In the rows, zero is written as 128.
First come named moves, each a turn or a mirror, each shown by rows before and after it. For each pair of rows after them, which moves, in which order, take the first row to the second? The first pair is done for you.
K934 (before -> after):
[108 110 119 110 120 126 145 111 140 119 140 110] -> [101 104 135 130 123 126 140 148 144 137 146 110]
[106  85  73  67 131 117 178  62 130  78 121 138] -> [ 96  61 147 129 120 123 183 208 132 151 146 172]
[158 158 138 133 106 123  97 130 121 132 123 124] -> [156 159 134 135 104 122  99 129 125 128 119 125]
K923 (before -> after):
[ 68  88 168 126 116 125 159 200 131 147 156 135] -> [135  83 128 104 150 144 212 112  94  78 106 142]
[ 95 156 101 114 109 105 112  85 134 125 143  95] -> [ 72 131 118 119 105  99 135 127 140 139 158 103]
[162 165 134 136 120 131  62 137 142 139 130 140] -> [132 116 149 136 124 136 110 199 146 149 149 148]
K653 (before -> after):
[126 110 117 120 120  84 130 144 168 132 129 113] -> [125 104 117 120 124  90 140 143 174 128 131 109]
[142 132 115 144  97 113 107  86 152 133 122 117] -> [141 115 106 126 111 118 134  73 143 114 114 128]
[120 111 129 152 142 148 139 145 121 128 142 147] -> [119 112 132 155 137 148 129 154 126 138 145 149]
K974 (before -> after):
[140 116 124 121 160 147 162 132 116 134 106 150] -> [118 109 110  96 150 138 163 115 123 126 122 139]
[ 92 144 158 128 141  86  48 120 145 134 121  93] -> [130 151 174 158 155 106  53 151 130 141 101 113]
[ 80 141  80  68 115 136 164  66 150  81 155 114] -> [111 198  90  95 103 147  88  56 153  99 145 100]
[157 151 120 138 153 133 107  95 111 131 101 129] -> [163 136 122 139 155 143 129 107 101 120  96 145]

(2 to 3 moves a pair)
[180 141 121 111 148 161 143  58  93  87  75 135] -> [ 62  78 137  65 122 112 187 134 139 118 150 134]
K934, K974, K974
[174 122 126 158 153 154 127 141 108 126 100 144] -> [102 114  93  94 135 118 124  95 137 103 139 113]
K974, K974, K974
[ 59 120 130 112 107  82 144 155 144 130 178 134] -> [ 95 173 111 109 101  90  93  80 152 106 156 119]
K934, K923, K974
[ 67 114  91  51 108 125 146  98 150  93 162 111] -> [ 92 120  87  53 117 133 157  74 139  80 147 116]
K934, K923, K974
[124  97 155 152 121 133 145 197 128 164 137 144] -> [139 124 157 166 121 133 116 192 129 168 137 135]
K934, K974, K934
[148 133 172 168  87 128  52 162 162 169 154 112] -> [210 136 117 142 124 144 100  60 118  91 101 114]
K974, K934, K974
[137 158 166 179 109 135  65 199 146 188 135 137] -> [209 187 122 159 136 158  78  85 113 121  86 130]
K934, K974
[163 194 112 151 109 128  24  86 113 148 143  87] -> [233 149 126 184 155 171 114 119  67 124  89 136]
K974, K974, K923
[103 107 139 153 100 126 138 207 125 152 153 147] -> [ 70 133 101 106  84 100 111 126 142 125 168 111]
K653, K974, K974
[165 148 115 170 146 134 134 138  98 118 108 119] -> [151 146  97 139 151 126 148 108  95  98 104 113]
K923, K974, K934
[ 76  90  95  84 136  88 141  84 132 101 130  91] -> [161 122 101 121 163 132 127  59 101  87  75 106]
K974, K974, K653
[ 99  82 118  86 139 109 185 124 130 101 139 121] -> [128 108 164 145 122 120 131 206 136 160 146 135]
K923, K934
[146 149 146 159 114 143  86 144 116 151 124 142] -> [126 129 154 158 112 134 101 172 115 157 143 142]
K934, K923, K974
[100  99 165 141 119 137 146 216 142 162 153 148] -> [159 163  92 105 134 145 107  43 130  82 103 111]
K974, K923, K923
